rotation steps, each row followed by its count of steps:
The counts run from 0 to 533.
[136 122 164  88 124 135  96  66 149 151 122 140 102  78 118 114  96 149
 165 125  89 150 106 137 130 154 128 155 174 134 150 101 128 124 121  78
 102 128 117 126 120 140 172 104 161  86 121  96  99 115 109 170 116 118
 114  81 153 135 188  91 106 116 130 118  94 107 141 152 150 127 130 169
 108]	427
[134 141 123 145 126 121 126 151  97 101 143 120 143  66  88 191 124  87
 158 141  63 147 102  98 164 141 149 102 156 128 160  83 150 109 127 137
 125 132 117 137 137 143 119 132  85 137 136  58 113 113 135 109 147 118
  64 126 135 122 139 139  92 125  99  98 117 123  95 155 131 159 147  94
 114]	241
[111 152 171 157 100 123 115 161 127 101 130 130 180 135 121 118 152  61
 110 145  73 130 119 115 113 171 112  88 150 124 141 137 172  97 154 152
 138 157 118  77 112 139 146 125 143 124  88 119 102 149 120 120 139 103
 135 106 126 125  85 120 150 173 146  62 112 168 135 134 147 144 181  92
 125]	257
[159 127 113 152  99  86 198 144 115 131 129  94 112 155  99 135 112  90
 156 187 108 124 165 137 126 154  88 123  99  99 148 137 167 136 142 120
 191 152 132 174 141 111 122  96 152 193  85 168 119 130 161 170 111 119
 148 125  80 103 103 134 128 120 116 102 121 136  95 128 127 134 119 135
 106]	440
[118 173 139 114 161 105  69 151 133 120 127 136 168 102 158 173 157 171
  85 126 109 117  64  96 115 139  96 149 123 155 150 130 124 121 136 166
  89  71 142 134 175 182 133 126 127  91 180 158 118 115 131 115 111 136
 124 131 117 136  96 121 153 219 141 112 143 157 165 140 121 138 155 116
 109]	32
[166  97 116 151 127 104 130 146 159 148 110  83  75 153 160  98 127 122
 129 120 147 106 189 159 133 112 107 147 105 119 108 146 113 130 125 152
 118 132  90 145 145 128 104  84 124 139 166 182 133  97 109 153 102 101
 121 144  88 104  69 113 123 149 147 180 119 185 145 131 109 101  95 142
 127]	448
[161 125 134 140 133 124 153 160 130 145 148  91 124 177  78 102 157 129
 103 154 125 116 129 128 140  92 110 120 122 167 116 118 175  89 149  91
 146 124 121 143 123  98  86  94 198 113  66 122 147 112 102 173 186 121
 130 142 156 109 108 149 142 115 109 114 156 125  94 137 103 131 145 172
 119]	112
[ 99  95 147  99 145 137 106  86  92 127 102 132  82 146 127 115  91 118
 137 117 165 140  83 130  85 140 190 127 182 137 104  97 124 126 123 110
 129 125 132 101 101 138 136 170 163 108 156 129 113 182 130 134 112 131
 173 135 156 128 153 122 173 108 102 123 161  68 134 146 133 169 125 136
  73]	512
[ 92 126  88 103 135 153 124  97  72  83 122 106 149 134 135 150 115 141
 108 133 131 126  97 153 120 176 123 185 118 152 120 149 169 141 130  92
 110 111 103 122 106 143 193 162 139 109 146 101 133 183 132 172  47 111
 113  67 127 129 133 124 111 136 164 124 107  92 143 150 146 120 127 141
 107]	200
[123 108 104 109 145 118 108 140 131 117 143 145 139 108 129 134 126 119
  84 168 146 135 121 122 128 131  87 146 162 134  71 105 129 143 124 207
 115 139 138 148 178 145 122 128  80 160 205 156  77 102 165 126 157 124
  87 159 127 141 117 157 133 129 134 109 149 183 133 152 122 137  97 101
 166]	5
[133  95  77 126 129 131 136  87 145 108 118 108 135  90 141 161 152 165
 152 139 150 140 145 111 172  64 115 147 144 122 140 144 121  76  75 161
 144 132 142 114 121  89  86 107 145 104  89 108 164 115 104 124 131 167
 101 144 145 155 102 143 114  78 111 137 124 146 158 111 152 125  64 139
  89]	530
[128 105 181 134 148 148 104 106 131 112 106 118 118  94 136  94 116 133
 166  67 125 148 117 124 101 121 178  90 149 131 151 104 119  92 138  49
 109 120 124  83 126 110 117 163 164 114 108 111 141 100  75  69 137 117
 152 146 141 142 159 134 110 142 103 134 116 120 119  92 139 157 142 146
 148]	411
[143 130 152 114 128 125 115  69 135 138 173 138 127  76 103 130  58 151
  96 170 148 147 141 156 154 105 177 111 167 150 129 127 100 113 113  99
 182 157 128 146 140  71 150  94 156 163 134 137 111  90 158 107 183 130
 128 151 156 150 105 161 108 116 114 101 153 123 149  82 123 117  83 131
 132]	144
[113 151 149 108 160 104 120 182  99 142 152 139 180  81 152 148 176 166
  98 180 123 145  99 111 175 120  77 150 133 136 185 129 152 170 164 148
 121  97 152 151 187 157 142 123 104 113 157 121 119  91 163 121 165 130
 109 119 152 147 100 157 108 132 129 139 136 144 143 150 117 125 154  87
 165]	333
[142  95  49 101 137 105 180 151  96 128  76 134 153  93 172 147 137 121
 157 151 134 124 120  73 138 134 102 165 138 138 141 117 149  93 150 199
 107 104 146 143 149 144  98 117 122  98 152 124 164 117 134 164  93 157
 120 132 140 169  85 119 124  97  98 130  70 149 155 129 150 169  98 119
 117]	206
[101 134  88 148 128 138 141 164 157 128  50 118 141 163 169  95 164  80
 153  78 122 104 152 117 106 162 129  92 134  90 114 138 108 118 130 167
 121 149 104 124  98 119 124 118  86 152 138  91 156 180 149 125 100 134
 145 117 104 130 146 110 161 115 140 158 107 141 148  84 114 118 154  83
 127]	223
[123 181  56 135 109 145 132 158 148 121 137 126 194 121 146 139 165 113
 103 125  82  82 154 121 156 150 124 105  73 124 111 171 148  92  92 153
 149 158  70 138  93  82 161 114 106 148 117  97 136 191 158 135 120 133
 104 114  75 124  98 123 118 124 175 120 145 146 151 118 163  74 154 124
  90]	73
[128 118  66 127 143 168 189  85 124 206 120 127 110 141 165 140 119 124
 166 150 141  99 124 101  75 137 121 175 155 105 129 113 140 118 110 101
 137 130 149  85 110 117 137 164 137  88 121 147 150 163 112 140 113 195
 143 123 136 153 164 131 141  94 140 132 172  87 127 114 148 180 131 113
 109]	45
[121 123 151 106 127 187  78  77 161 138 106  97 108  99 144 129 161 145
 143  82 144 122 119 149 173 132 164 108 154 150 111 129 109 127  72  83
 102 134  84 109  67 127 114 151 134  89 158  89 129 172 136 122 119 126
 113 141 129  98 131 121 110 106 137 168 151  92 129 126 123 113 131 150
  79]	227
[119  59 107 123 139 152 174  95 101 129 144 123  94 166  99 192 127 152
 151 140 179 149 169 142 122  82  92 143 111  68 118 103 150 136  97 172
 135 115 144 185 145 127  89 140 145 120  67 121 131 100 135 127 117 117
  89 162 121 186 108 176 143 110 120 138 140 139 103 149 121 113  76 121
 151]	12
[106 124 123 102 136  97  99 157  83  72  99  85 109 123 134 181 138  91
 119  73 125 138 120 112 139 138 126  84 131  97 135 115 160 131  84 182
  96 137 104 163 120 161 121 109 107 118 148  58 144 122 148 160 126  87
 115 148  91 110 117 139 150  98 152 108  97 164 139 162 113  83 142 114
  64]	383
[141 147 147 124 154 150 111  55  96  58 171 140 137  55 109 121 113 173
  93 101 157 161 107 123 152 114 146 164 118 143 119 127 117 128 131 129
 112  94 156  94 157 149 114 139 120 118 128 150 134  94 110  74  96 121
  70 136 156 144  82 166  99 172 131 134  73 142 119 124 141 134  76 101
 117]	17
[134 130 165 135 142 136 129 113 158 191 156 146  69 166 113 129 144 153
 138 151 162 121 160 154 140 115 129 154 137  97  54 131 126 146  96 122
 123 139 126 148 145 139 118 114  91 104 142 134 109 121 181 110 193 170
  86 176 138 105 151 130 156 148 138 159 194  99 147 167  82  86 113 156
 178]	463
[122 130 199  97 175 108 101 136 114  71 134 112 106 114 138 125 132 149
 147  63 123 142 104 132 103 106 168 108 116 169 157 109 118 128 148  93
  95 112 126 109 127 131 142 163 162 128 121  93 160  94 111 115 148  88
 137 153 113 106 123 123 118 152 128 170 110 161  88 114 122 131 163 186
 140]	410
[114 107  57 115 171 129 133 140  95 134 105 116 150 122 190 132 114  93
 130 164 138 105  97 117 122 148 122 113 177 142 133 121 110 101 125 177
 150 140 123 129 121 106 128 156 104 161 147 142 106 157 104 139 130 167
 154 113 111 156 123 147 128  66 127 101 153 169 158 101 141 179 115  52
  97]	515
[123  88 147 128 130 155 150  91 111 139 139 115  61 182  82 136 120 146
 132 156 158 157 144 141 132 103 116 169 105  87  76 111 159 161 114 113
 147 130 146 153 110 143  90 149 133  99 103 134 142 131 166 140 110 116
  95 149 163 149 123 152 140 114 124 175 154  69 107 189  88 113  87 147
 139]	11
[145  80 142  95 133 131 103  70 132 112 159  85  64 107 123 123  90 147
 112 140 119 155 124 137 153 111 132 143 158 161 158 112 107 143 123  66
 153 151 112 130 116 124 137 127 163 140 139 158 114 110  86 174 113 100
 152 128 130 112 119 124  87  88 130 159 131 143 144 146  98 137  87 177
 101]	286
[132 152 156  96 130  95  80 138 163 117 130 137 188  74 146 100  92 117
 131 174 101 145 123 133 136 172 129 119 150 157 161 131  76 128 195 118
 139 150 133 115 165 115 178 108 116 200 181 153  93 113 144 113 118 128
 138  97 109 128 123  71 105 151 138 136 123 151 155  96 148 144 147 116
 168]	133
[135 156  92 179 127 188 132 158 150 158 125 111 146 167 150 110 159 149
  93 125 116  70 108 124 136 156  72 125  99 131 126 148 135 108 137 147
 152 102 108 112 113 147  99 116 161 111 112 156 103 158  86 131 106 137
 146 124 116 125 114 159 142 204 150  97 184 151 142  99 124 119 173  71
 147]	30
[160 151 133 145 100 135 127 163 190 177 129 133 142 154 108  62 181 142
 141 136 115 127 146 133 133  94 117 151 116 163 118 148 102 144 145  90
 129 142 130  74 105 110 108 122 151 135  84 164 131 131  90 151 146 147
 152 135 147 108 147 119 147 131 150 129 180 126 124 108 125 116 160 152
 162]	262
[137 118 129  97  88 104 133 114 147 174 174 141 103 158 100 159 117 146
 135 196 119 133 144 153 132 106 135 144 131 139 147 110 128 140 110 103
 177 166 114 163 111  80 158  99 159 107  47 131  98 123  80 181 141 159
 156 128 129 142 180 120 109  57 129  86 148 113 138 128 134 114 133 172
 123]	429
[115 142 124  99 184 149 145 143  92 137 103 136 174 128 171 140 137 163
 127 119 102  85  94 123  93 171  98 110 141 117 158 104 141 119 147 143
 139  75 104 189 148 127 142 178 133 142 156  92 128 136 124  86  88 122
 126 131 129 169 148 133 119 144 101 113 106 125 144  80 156 176 199 103
 152]	40
[144 146 179 100 126 108  59 151 133 110 185  97 137  66 105 168 147 146
 132 159  85 154  95 112 196 101 130 126 158 169 193 143 126 143 144 102
 122 149 149 113 129 123 126 152 134 105 105  92 101  97 100 138 180 118
 131 102 129 122 129 132  95 123 123 109 166 150 135 119 128 119 139 131
 133]	101
[163 102 135 143 138 100 150 145 111 146 113 103 111 155  88 143 128 112
 114 134 103 126 137 111 129 116 115 119 161 157 107  71 186  74 140 134
 120 112 141 158 145 136  83  98 189 103  92 139 131  84  84 167 166 118
 107 156 137 138 110 155 159 153 120  55 118 159  84 136 121 149 142 173
 114]	113
[149 120  95 135 147 118 148 104 132  86 121  77 121  76 196 170 145 132
 115  96 108 103 133 137 155 146 142 139 105 162 134 162 148 110 112 104
 118 125 120 103 126 161 129 100 125 123 187 133 179 147 138 146  91 120
 142 112 100  88  62 104 119 129 144 149 105 156 143 121 130  97 129 136
  56]	216
[125 119  94 116 107 143 126  92 156 134 101 147 105 100 129  98 106 122
 178 150 166 169 107 117 161 100 132 159 132  96 150 161  75 145 138 121
 119 135 150  97  90 129 133 159  85 130 149 119 155 139 155 142 102 157
 144  93 164 112 168  97 122  72 109 162 127  73 142 126 139 135 100 100
 134]	520
[162 135 158 167  94 132 136 127 154 146 144 143 112 102 103 126 166 111
 169 124 111 137 138  98 115 124 159 158 137 144 104 128 118  99 132  95
 102 141 180  37 102 145  97 145 126  91 115 149 153  89 121  95 128 158
  98 150 136 108 106 119 141 138 118 156 158 128 108 173 122 174 132 153
 129]	404
[134 132 145 129 132 138  82  99 168 121 134 109 160  96 134 129 108 139
 103 132 108  97 123 151 121 201  88 109 159 116  94 111 135 103 109 143
 118 121  83 125 159 157 143  67 110 127 191 128  86 118 165  85 117 104
  81 120 102 130  75 129 129 194 170 108 142 150 169 134 141  99 131 113
 127]	458
[ 88 136 137  88 130  87  78 104 108  63 130 124 129  59 136 167 103 126
 111 131 174 184 108 124 146 124 174 144 127 165 158 154 117 127 130 130
 135 128 170  91 107 138 153 133 146 115 156 116 158 151 123 157 136 138
 163 112 141 126 110 128 153  85 135 117 128 132 169 160 144 131 108 125
  36]	59
[131 165 150 155  92  69 110 112 133 121 181 166 120 122  86 121  96 113
 112 135 119 152 118 131 107 147 208 139 127 196  94 130 134 120 173  84
 107 109 151  57 125 122 149  88 154 114 121 167 129 107 106 120 132 136
 144 120 135 122 137  98 133 150 124  76  89 114 121 136 151 139 117 183
 122]	118
[134 134 124 120  85 102 136 142 146 133 119 117  84 148 152 130 151 141
 148 107 176 127 161 106 140  81 175 116 107 131 101 183  88 122  99 137
 125 122 127  96  84 131 118 116 116  86 133 138 178 145 150 141 166 155
 188 152 119  79 110 104 169  85 128 182 194 106 145 154 100 124 131 126
  69]	220
[128 118 115 152 132 188 125 117 161 181 147 131  81 149 139 109 123 143
 155 100 172 106 145 137 119  71 144 132 119 108 129 147 100 200 114  83
 114 109 133 108 116 130  98 163  81 139 123 194 105 130  89 111  90 151
 132 150 128 126 181 124 111 162 145 205 169 115 116 110  97 115  89  99
 207]	320
